In the rows, 128 means zero.
The same turns and mirrors carry the whole set onto itself, and each row onto the other rows of its family. Which rows share a family with each named row? Give them in list order.
These 36 rows form 6 families of 6 rows each.
J51: [114 148 127 158 164 125 140 127 130 113 127 142 129 123 108 141 133 133
 161 117 147 151]
J57: [ 76 136 117 147 168 142 118  91 113 118 147 111 167 150 133 140 147 149
 155  97 134 123]
J470: [112 162 119 122 157 149  81 127 121 151 158  98 137 133 135 127 145 140
 164  93  90 123]
J295: [ 79 153 128 170 170 178 113 123 127 114 143 128 135 122 136 146 161 124
 149 114  93 139]
J681: [109 162 113 124 151 145  95 136 114 145 168  98 134 142 137 129 158 135
 159  97  78 122]
J804: [ 78 149 141 152 163 167 115 123 124 126 139 132 142 120 128 144 152 115
 149 118  81 130]
J105: [ 82 132 127 140 157 144 118 110 111 104 147 108 170 160 130 130 143 151
 163 105 139 123]
J54: [117 139 119 153 146 136 141 127 128 110 127 136 125 126 117 154 141 123
 162 114 145 152]
J438: [138 156 108 155 155 133 102 158 127 134 151 125 157 112 111 142 167 131
 131 115 112 158]
J863: [108 170 120 123 156 149  86 129 112 150 170  95 135 140 146 133 152 139
 151 100  98 121]
J339: [133 171 124 121 147 121 115 116 119 100 153 131 158 150 106 121 141 173
 146 110 118 135]
J981: [119 141 112 160 167 123 132 121 133 123 129 138 134 127 113 146 141 123
 167 127 149 146]
J452: [132 151 112 145 142 127 122 152 136 146 148 115 149 117 105 143 176 141
 131 120 107 158]
J3: [ 75 159 134 153 175 166 115 133 137 123 136 119 135 126 123 136 150 123
 154 129  85 134]
J924: [138 153 107 145 148 135 121 161 132 138 155 128 146 113 111 136 170 137
 138 124 105 156]
J979: [ 80 152 136 168 173 169 111 129 132 121 140 126 134 135 122 140 165 113
 148 124  94 133]
J206: [ 84 152 129 150 164 148 121 115 114 110 159 110 171 166 135 136 148 148
 155 105 144 116]
J859: [109 141 115 154 163 135 137 118 140 111 125 135 127 138 105 140 150 130
 166 124 150 146]
J550: [114 134 117 157 157 136 138 127 131 112 128 147 129 125 115 138 149 123
 165 119 145 156]
J617: [ 68 146 131 155 170 164 111 129 125 123 139 124 139 126 128 131 158 113
 154 114  83 133]
J558: [ 77 152 141 161 175 162 109 142 126 122 136 116 144 121 125 145 151 117
 145 120  85 138]
J39: [135 162 103 145 141 137 112 164 136 129 152 122 148 110 104 139 165 136
 133 109  98 153]
J783: [141 157 136 125 143 116 121 106 119 113 158 129 160 151 113 128 148 168
 148 121 111 132]
J305: [142 160 115 119 143 117 116 116 125 111 155 132 163 136 104 123 136 171
 153 107 113 127]
J679: [142 162 116 127 146 121 123 103 122 123 163 125 158 140 112 125 142 180
 156 111 112 138]
J543: [140 157 119 118 146 117 118 114 113 106 161 126 161 156 113 124 141 169
 157 117 114 132]
J650: [ 84 141 139 143 162 147 114 113 114 121 153 103 169 153 137 135 134 153
 163  97 144 119]
J439: [135 167 120 119 154 108 115 107 117 110 154 128 148 149 112 125 136 166
 146 122 124 134]
J903: [116 162 125 126 143 144  95 128 116 144 163  92 123 145 137 140 158 136
 161  95  84 123]
J875: [133 160 112 143 154 139 109 162 133 133 146 121 145 113 111 143 166 137
 125 133 107 161]
J830: [131 168  98 152 150 134 122 152 129 132 155 117 140 118 103 142 172 145
 133 110  95 164]
J75: [109 137 107 155 162 142 137 116 135 103 121 131 131 127 113 150 140 137
 164 119 141 158]
J958: [ 82 133 127 147 166 149 114  98 120 121 150 108 166 160 130 135 152 144
 161 109 141 114]
J975: [127 162 114 139 152 147  88 123 110 138 170  94 140 143 140 145 153 144
 163  97  78 129]
J358: [122 164 116 128 144 147  85 131 114 138 170 105 144 137 137 135 150 138
 159  86  86 114]
J598: [ 78 138 129 133 151 145 127 106 112 117 147 106 173 151 127 142 144 150
 150 100 140 120]

The rest of the family of J830: J57, J295, J679, J75, J975
The rest of the family of J979: J859, J39, J305, J958, J358
The rest of the family of J924: J681, J105, J550, J617, J543
The rest of the family of J54: J804, J452, J783, J903, J598
The rest of the family of J339: J470, J438, J981, J3, J206

The same turns and mirrors carry the whole set onto itself, and each row onto the other rows of its family. Which rows share a family with each named row? Give them in list order.
These 21 rows form 7 families of 3 rows each.
J644: [134 108 130 137 155 128 142  85 126 129 146 132 150  84 113 153 143 165
 116 125  82 154 145 114 125 134 153 111 117 107 162  72 131 156 107 175
 103 106 122 106 124 110 116 155]
J168: [135 109 127 127 155 131 154  87 102 126 147 120 153  90 133 155 165 144
 121 121  94 163 151 112 140 137 147  90 103  93 160  64 121 152 100 173
 116 104 126 119 120 120 123 153]
J171: [102 152 150 168 125 133 157 109 127 114 108 107 171  84 104 163 131 136
 114 160  97 127 184 111 160 119 137  87 121 119  97  99 152 139 110 123
 123 116 145 121 116 113 108 128]
J698: [126 162 151 127 156 117 147 109 119 130 129 155 174 138 125 124 143 143
 110 136 134 155 164 112 120 126 138  92 113 147 143 121 154 173  83 122
 135  84 111 109 104 132 107 124]
J104: [117 143 151 152 141 126 157 126 132 109 109  92 151  67 123 169 150 126
 121 150  89 116 179 100 160 115 130  87 113 114 122 104 158 153 111 145
 140 118 142 123 130 111 129 133]
J798: [117 139 156 165 126 122 140 131 130 108 101 106 159  69 135 161 149 132
 105 155  99 131 165 114 148 111 134  97 125 123 107 108 154 143  98 118
 144 114 131 116 112  96 130 129]
J703: [134 117 119 151 131 130 151  88 126 120 140 133 153 109 152 148 160 165
 109 106  86 176 161 108 146 140 148  99 110 115 153  93 130 172 117 155
 101 123 146 104 106 116 111 153]
J760: [120  97 140 138 155 139 157  91 109 131 165 125 152  85 138 141 166 153
 127 118  93 153 148 124 147 127 155  99 128 114 148 103 116 150  89 163
 103 116 133 126 126 109 126 131]
J594: [112 150 129 148 129 116 164  96 121 137 122 148 166 134 128 123 139 159
 115 144 129 146 142 132 132 117 122 103 119 133 132 121 133 173 114 130
 146  62 100 107  95 123  95 115]
J545: [133 145 151 140 142 117 148 102 126 147 125 144 173 142 121 135 134 156
 112 136 130 147 169 146 126 136 111 125 125 141 140 122 138 178 118 142
 150  72 122 121 115 136 109 138]
J390: [103 152 140 155 130 127 163 113 133 147 123 135 165 129 119 135 124 160
 101 142 124 149 151 139 130 118 119 116 111 142 151 119 138 172 105 120
 141  68  97 107 104 138 111 119]
J845: [123 149 149 152 139 117 150 129 133 125  99 104 172  86 123 168 141 118
 101 140 107 136 195 109 149 107 139  84 123 117 111 110 174 142 100 140
 133 109 136 128 120 114 141 132]
J457: [110 113 129 140 151 135 149  77  96 124 163 138 141  83 130 138 168 165
 120 122  95 153 150 119 142 137 155  91 120 109 165  79 130 157 104 170
 125  90 136 109 105 108 118 141]
J597: [105 156 125 141 148 128 146  98 119 135 136 131 163 138 109 122 137 139
 102 122 114 133 140 145 148 115 120 111 104 140 144 115 128 179 104 129
 159  77 109 107 107 138 110 125]
J312: [117 106 133 139 140 140 137  84 103 120 145 123 150  81 138 131 162 162
 119 120  97 157 138 102 153 129 153 103 115 100 164  96 129 148 101 175
 126 106 130 115 106 103 105 157]
J989: [104 159 153 142 147 125 159 119 133 138 122 129 168 142 122 125 138 149
 106 143 133 135 166 136 121 121 111  96 107 145 128 117 128 176 104 138
 142  75 101 112 108 133 110 113]
J308: [108 113 115 131 161 147 154  74 117 125 151 125 146 101 141 151 162 163
 119 114 102 157 149 115 134 139 143  94 117 106 155  91 120 159 114 183
 111  97 137 104 112 120 112 145]
J419: [130 150 151 151 110 114 152 121 127 116 112  97 151  84 122 173 143 119
 117 140 108 125 161 107 144 128 165  92 103 117 132  85 167 165 113 117
 143 108 131 131 141 110 125 129]
J294: [116 166 131 143 138 112 158 101 121 150 118 145 168 152 123 141 140 173
 109 126 115 150 164 141 129 125 106  98 111 139 149 109 137 168 113 142
 144  84 103 111 117 137 107 122]
J2: [120 140 155 154 135 128 150 131 126 110 108 108 161  62 130 150 150 124
 110 151  94 136 183 116 158 108 132 107 123 104 104  99 168 148 104 130
 139 118 148 121 123 113 113 131]
J383: [133 159 152 139 133 113 147 128 128 129 117 114 159  71 108 178 148 123
 107 159  98 123 188 110 156 114 146 100 121 118 113  97 161 160 109 141
 144 118 137 119  92 113 137 128]

The rest of the family of J457: J390, J2
The rest of the family of J545: J644, J383
The rest of the family of J597: J171, J760
The rest of the family of J845: J168, J294
The rest of the family of J308: J104, J989
The rest of the family of J594: J798, J312

